In the rows, zero is written as 128.
These are runs of 8 systems, one row a step. Runs of the same system follow the same rule from any start.
path 1, K_212 (8 x 18):
[[163 184 163 112 194 158 119 132  98 120 119 123 148 103 116  87 142 157]
 [122  74 141 122 123 123 163  98 141 155 102 113 122 179 206 137  98 129]
 [106 132 123 106 127 114  86  97 170  99 149 167 162 156  87 135 187 162]
 [158 166 165 105 126 124 152 106  45 137 127 117 135 123 113 151  90 103]
 [ 97 103 141 159  98 135 138 187 140 159 109  92 163 166 170 147 170 150]
 [152 158 126 100 141 126  64 118 164 126 209 147 130 151 124 118 111 108]
 [175 138 176 109 118 123 165 145  96 106  79 131 112 128 135  99 112 186]
 [ 95 104 127 141 190 153 126  87 153 165 120 108 170 159 176 129 157 124]]
path 2, K_358:
[[104 148 116 102 129 128  81 100 152  79 136 166 165 114  73 122 167 161]
 [164 168 153 121 182 134 171 124  55 136 116 112 109 112 122 136 133 101]
 [ 89  78  91 183  77 129 152 134 137 156  97 116 138  97 103 142 130 117]
 [134 178 113 110 136 144  57 142 146 110 192 137 145 104 100 117 114 103]
 [179 128 136 125 137 117 180 150 117 104  94 141  51 107 126 101 117 148]
 [ 95  82  99 167 162 156 122  75 170 167 115 125 157 115 137 104 128 121]
 [126 155 119  76 119 103 100  81 115  72 160 171 119 126  80 156 127 110]
 [145 153 150 150 162 151 171 161  75 133  75 105 138  94 107 113 167 155]]
path 3, K_640:
[[102 170 109  82 172 149  74 138 158  68 149 148 138 114 130 121 161 134]
 [154 126 140 154 126 135 186 122  63 144  72 113 116  78 104 115  99 128]
 [ 96  83  97 155 105 104 117 124 185 153 156 137 128 174 125 157 174 116]
 [125 176 117  84 134 150  92 156 119  80 150 126 115  85 144 118  76  96]
 [164 102 149 161 116 121 174 145 127 138  74 132 112 119 102  96 154 190]
 [122 109  99 146 138 127  95  77 169 173 187 138 135 147 122 135 114  78]
 [120 156 126  59 134 119 137 138 118  43 109 149  83 120 150 139 123 142]
 [125 124 127 188 146 154 142 132 116 167  92 113 171  83  77 103 163 149]]
path 4, K_541:
[[118 147 123  79 203 143  93  87 165  87 137 154 135 140 149 110 156 147]
 [128 126 140 103 107  99 173  64  70 107 100 148 116 129  93 166 118 123]
 [ 79 113 113 160 116 122 118 140 139 157 140 110 177 161 120 173 198 116]
 [137 176 127 111 120 136 112 186  94 119 170 104 108 107 143 149  95  69]
 [156 129 174 149 102 146 145 172 112 152  86 101 159 126 140  90 118 188]
 [171 108 137 122 159 120 110  95 183 161 170 143 102 186 166 100 115 127]
 [124 144 125  69 129 110 124 112 138  43 108 171 100 123 106 127 149 170]
 [ 99 119 134 133 164 134 148  55  86 157 107 121 181 141 120 162 153 110]]
path 5, K_945, 8 rows:
[[139 185 127 126 140 129  94 132  99 114 159 142 156  93  49 134 160 114]
 [142 124 106 153 109 122 170 186 108 136 124 106  63 106 144 143 106  79]
 [ 94  85  99 172 108 145  99 138 192 145 119 130 159 114 119  99 145 155]
 [184 160 134  93 139 127  90 112 148  98 166 158  96 109 106  83  78 133]
 [132 110 118 134 185 133 193 111 119 116  74 130  80 111 138 126 166 136]
 [ 87 109  91 133 139 129 100  64 152 150 162 137 157 139 116 157 127  81]
 [141 163 122 108  81  99 125 150 101  77 135 156 104 102  57 147 138 130]
 [135 137 114 189 157 158 148 184 115 173 125  89 118  93 130 118 143  93]]
path 6, K_417, 8 rows:
[[148 121 140 179 157 166 150 126 113 175  87 100 154  82 122  78 112 146]
 [141  99 104 138  98  86 126  86 166 131 160 170  90 155  77 145 145 118]
 [ 78 160  96 109 135 153 119 182 115  71 110 117 133  76 135 145 144 112]
 [174 109 144 161 115 137 164 105 107 170 102 119 111  97 123  87  61 132]
 [118 108  99 145 101 103  92 145 198 122 165 156 117 149  94 128 174 137]
 [108 161 104  85 172 149 133 126 107  64 108 135  99  74 142 129 113 105]
 [149  94 149 171  82 132 157 118 121 165  81 121 153 114 106  93 101 177]
 [120 129  84 148 158 119 102 113 172 135 180 151 107 129  87 140 177  92]]
path 7, K_640:
[[140 141 126 123 119  95  94 114 147 145 199 148 132 177  95 161 162  98]
 [127 160 133  90 187 157 143 157 107  95 108 105 106 112 191 122 120 113]
 [113  87 143 163  87 132 149 103 124 154  73 123 180 124 104 113 132 180]
 [143 151 126 119 106 102  95 125 127 142 206 137 124 163 103 169 131  74]
 [131 148 138  98 174 149 149 177 127  92  98 106 100 124 193 111 138 144]
 [121  95 143 166  96 137 127  85 127 172  97 126 190 117 100 103 105 163]
 [150 149 134  99 110  89 114 120 124 121 191 151 102 176 111 174 139  91]
 [117 151 132 111 195 167 138 166 125 106  93 100 129 109 182 106 150 139]]
path 8, K_212, 8 rows:
[[162  94 122 183 109 132 127 134 173 170 125 136 121 107  97  70 115 157]
 [146 137 101 112 202 124 150 106 141  99 135 151  57 125 133 134 161  98]
 [ 74 109 104 106  98 139 140 111 120  76  74 137 137  86 139 135  95 139]
 [127 102 109 191 108 125 128  96 130 184 141 129 157 107  62 131 135 106]
 [139 154 109 124 129 109 155 181 106 106 149 127  62 124 116 170 156  80]
 [ 92 139 107 127 116 169 102 183 139 102 111 104 151  67 152  99  93 128]
 [173  91 115 174 120 123 129 103 172 174 144 143  98 119 105  81  92 129]
 [133 134 106 107 183 119 162 124 133  77 107 150  66 114 119 137 181 130]]
path 9, K_945, 8 rows:
[[152 124 144 164 122 126 138 192 151 141 113 122 123 138 110 105 192 183]
 [125 137 118 105 158 157  92 132 160 127 160 113 127 125 198 104  70  97]
 [131  99 145 110 111 114 163  72 119  99  67 158 124 125 108 109 120 192]
 [147 155 139 132 198 132 117  94 112 170 172 122 149 160 123 146 168  92]
 [ 85 119 105  93  78 105 148 152 118  75 115 130  98 138 150 188 131 105]
 [124 141 139 175 108 152 113 143 100 172 122 105 200  90  79 113 135 141]
 [182 122 137 123  95 104 127 169 161 137 167 131  67 165 158 115  95 123]
 [ 94 123 123 121 168 161 122 144 156  97  78 122 151 107 160  96 165 183]]
path 10, K_461 (8 x 18):
[[105 154  85 108 107 137  69 165 163  81 174 144 114  92 111 127 112  96]
 [165 147 170 123 120 141 149 115  74 127  83 123 148  94 110  94  85 166]
 [142  81 120 143 169 124 141  93 190 163 132 135  97 180 171 107 148 137]
 [ 77 143  82  86 124 125 104 120 133  59 138 153 108 100 112 168 138  91]
 [142 134 154 163 120 135 165 116  59 158  82 110 168  94  76 126 135 146]
 [158  93 119 162 126 109 141 143 166 184 166 120  81 177 157 132 133  99]
 [ 99 150  95 102  89 136  83 175 153  64 144 142 114  83 113 125 108 121]
 [162 143 168 131 146 149 142  89  81 151  94 122 162  98 107  85  87 158]]
path 11, K_358, 8 rows:
[[121 111  94  95  75  92 120 114 152  87 156 164  75 142 115 162 103  96]
 [140 157 159 123 169 163 116 152 128 112  99 117 165 107 128  80 153 192]
 [149 100 123 142 132 107 167  76 109 171 148 129  92 157 140 161 103  71]
 [ 73 125 108 124  99 133  97 151 156  83 105 140 165 110 104 132 174 170]
 [177 177 159 109 163 139 127 125  76 151 159 109 125 124 142 123  86  89]
 [118  73 107 170  74 104 167 150 158 132  91 139  97 125 109 132 151 154]
 [107 156 118 108 181 161  67 115 154 130 172 121 170 121 151 113 118 102]
 [168 125 146 101  90  91 173 119 100  92 103 154  70 134 110 136 105 148]]
path 12, K_541:
[[106 111 109  88 139 140 148 105 142  71  81 145  95  94 167 107  88 146]
 [120 102 122 151 110 122 116  46 134 156 127 151 171 118  68 123 118 135]
 [122 137  85 156 154 116 141 154 138 122 152 135  81 112  89 162 187  78]
 [ 78 124 107 126 114 158 141 164 106 108  89  95 138  78 167 134  92 105]
 [162 115 141 174  82 134 108 120 137 188 148 124 155 112  94  90  74 132]
 [167 131 109 142 173 131 131 166 176 114 138 141  64 115 118  89 167 139]
 [ 99 101 110  93 149 143 149  78 133  84  81 141 112 101 168 116  84 133]
 [122 104 117 157  88 110 116  65 134 150 137 157 157 119  57 134 123 131]]
path 13, K_461:
[[136 121 122 143 151 117 104 150 187 145 169 133 122 181 125 127 203 137]
 [106 177 124  88 128 146 115 171  83  88 137 110 127  98 152 156 100  85]
 [137 103 176 148  91 130 137 116 121 166  93 116 190 153 126 108 126 191]
 [152 144 126 106 180 118 100 116 167 135 191 141  98 180 153 136 156  99]
 [ 83 151 125  92 105 141 134 173 101  62  86 117 139 105 144 153 144 147]
 [135 119 161 160 143 141 123  80 106 203 129 110 200 153 125 126 126 130]
 [150 133 133 103 115  89 130 161 152 106 166 144  73 191 146 161 163 121]
 [ 84 162 117 127 139 172  99 184 118 104 114 100 176  78 133 121 142 131]]
path 14, K_479, 8 rows:
[[118 155 134  81  85 123 141 119  72  75 104 137 126 100 113 157  83 122]
 [141 109 140 197 135 138 147 116 113 209 121 105 173 132  96 124 160 130]
 [126 129 110 102 121 101 124 169 165  97 168 137  67 171 166 163 152  99]
 [105 160 137 118 103 164  93 159 110 105 107 112 182  76 112 101 100 156]
 [183 105 156 144 138 113 143  76 133 192 152 128 119 176 144 111  96 123]
 [ 98 122 121  95 134 117 137 145 160  66 102 148 113 155 142 145 197 173]
 [106 164 126 116 162 158 116 102  72 135 134 106 167  91 133 146  92  76]
 [159  95 144 164  59  87 169 129 116 163 122 134 108 157  91 144 132 144]]
path 15, K_417:
[[179 165 138 129 145 149 110 124 104 152 158 122 123  87 115  89  60  98]
 [158 105 140 130  91  98 142 166 171 114 122 148  91 170 125 111 164 185]
 [ 81 123  90 105 203 162 109  91 158 104 120 127 138 112 166 123 136 106]
 [148 138 162 120  84 116 135  85  78 123 102 144 157 113  70 120  96 166]
 [122 130 110 183 157 130 145 168 129 165 139 108 124 130 107 150 210 103]
 [105 112 103  93  99 115 139 103 120 102 134 135  87 127 163 164  64  76]
 [142 150 149 151  88 157  91 192 139 142 136 106 173 101 116  87 110 163]
 [185 125 129 125 186 114 147 104 158 127 147 153  57 149 130 107 144 121]]
path 16, K_479 (8 x 18):
[[ 91 131 142 161 122 150 112 145 108 168 122  95 216 130 116 144 170 138]
 [171 148 153 106 107  98 129 148 117 141 184 126  94 184 152 160 117  94]
 [110 139 155 126 102 147 118 187 128 109  92 108 179 130 144 116 155 193]
 [142 135 153 104 153 132 109  84 121 166 168 116 155 180 175 141  94  98]
 [130 130 163 100  89  98 151 135 109  92  94 144 140 163 108 149 171 192]
 [105 154 139 132 188 158 127 133  93 162 138  86 170 142 166 153 157  86]
 [130 119 145 114  37  91 145 148  98 122 131 126 122 165 123 176 107 130]
 [128 156 153 152 157 152  94 170 133 163 149 102 191 145 125 116 185 148]]

Which system made each run below?
path 17:
[[106 164  99  94 190 162  88 149 150  93 157 121 123 104 163 120 129  88]
 [119  93 118 133  88 120 170  80 102 118  73 142 113  93 105 127  79 140]]
 => K_945
path 18:
[[171 106 124 173 157 130 145 104 160 161 115 145 111 111  86  75 148 163]
 [ 89 125  77 111 186 130 120  72 147 103 144 151 107 114 123 150 150  76]]
 => K_358
path 19:
[[172 166 170 138 104 136  97 195 120 151 159 107 158 136 118 106 126 148]
 [182 138 167 110 175 132 147 144 137 131 121 118  92 166 184  95 131 159]]
 => K_541
path 20:
[[135 186 125 115 205 168 106 160 111 112 134 109 135  84 134 107 142 109]
 [134  84 131 136  58 113 162 109 115 147  99 122 109 133 150 130  55 126]]
 => K_479
path 21 (2 x 18):
[[194 105 160 148 123 113 174 123 133 156 104 133  87 146 132  88 113 168]
 [ 71  99  88 122 143 126  93 102 199 109 143 151 140 152 134 140 177 134]]
 => K_417
path 22, 2 rows:
[[115 154 131 105 121 148 134 206 108 100 118  93 112 117 191 137 105 112]
 [162  89 149 147  70 125 124 125 160 170 129 125 133 150 151  90  64 157]]
 => K_358
path 23:
[[102  86 120 148 128 148 172 102 113 136  54 113 139  94 152 109 100 146]
 [133  92 104 141 125  99 120  55 164 154 166 165 110 152  90 141 131 101]]
 => K_461
path 24 (2 x 18):
[[153 123 156 110 132  92 190  89  87 115  94 144  98 162 111 156 161 149]
 [ 57 104 105 156 118 145 123 137 133 157 122  95 180 138 151 169 158 101]]
 => K_417
path 25, 2 rows:
[[ 92 127 118 115  81 121 136 173 104 123 138  99 120 150 178 185 111  81]
 [163 146 154 136 118 152  97 164 133 169 161 101 145 128 164  93  64 118]]
 => K_417
path 26:
[[181 175 170 114 143 141 128 137  85 113 110 132 140  92  90  87 113 167]
 [119  88 138 146 162 141 169 115 131 176 105  94 126 169 204 136 133 117]]
 => K_212
path 27 (2 x 18):
[[ 88 126 124 114 115 127  89 165 181  99 136 133 160 164 142 139 192 169]
 [154 155 167  82 149 130 145 129  84 129 136 106 117 158 191 138  87 108]]
 => K_358
path 28, 2 rows:
[[204 158 164 118 151 107 160 116  90 133 137 139  83 139  99 122 127 130]
 [ 85  88 132 116 130 127 149 131 161 114  90 124 135 178 187 149 179 167]]
 => K_541
path 29 (2 x 18):
[[ 96 129 148  84 106 119 159 101  76  90  79 127 156 141 134 169 132 150]
 [126 119 138 172 162 127 128 113 131 189 141 114 170 168 110 142 201 125]]
 => K_461
path 30 (2 x 18):
[[156 153 172 104 153 133 135  71  77 123 100 136 166 113  93 106 116 169]
 [141 123 141 125 154 103 170 114 107 160 145 115 102 193 162 179 159  91]]
 => K_945
path 31 (2 x 18):
[[147 117 118 169  85 126 100 115 139 185 177 126 141 118 100 119  71  92]
 [155 137 132  79 137 108 127 151 169  71 143 154  60 164 161 125 140 146]]
 => K_640
path 32 (2 x 18):
[[144 167 122 128 100 147  70 190 151 110 167 131 135  87 102  95 104 129]
 [176 135 156 145 181 148 169 125 106 150  89 114 109 105 140  80 119 153]]
 => K_541
path 33, 2 rows:
[[119 130 126  96 178 118 164 105 107 120 131 122  89 171 183 173 149  85]
 [ 88 124 141 103  44 118 107 138 114 103 115 128 181 145 127 159 116 154]]
 => K_541
path 34:
[[153 134 162 137  51 103 128 168 114 125 124 136 148 149  83 132 146 180]
 [135 152 141 118 212 149 116 133 141 152 157 106 137 166 182 127 163 112]]
 => K_541
path 35:
[[193 136 178 125 153 124 164 102  86 171 128 114 114 156 152 115  98 130]
 [ 83  99 128 108 136 114 141 120 157 115 112 127 139 196 178 168 191 144]]
 => K_945
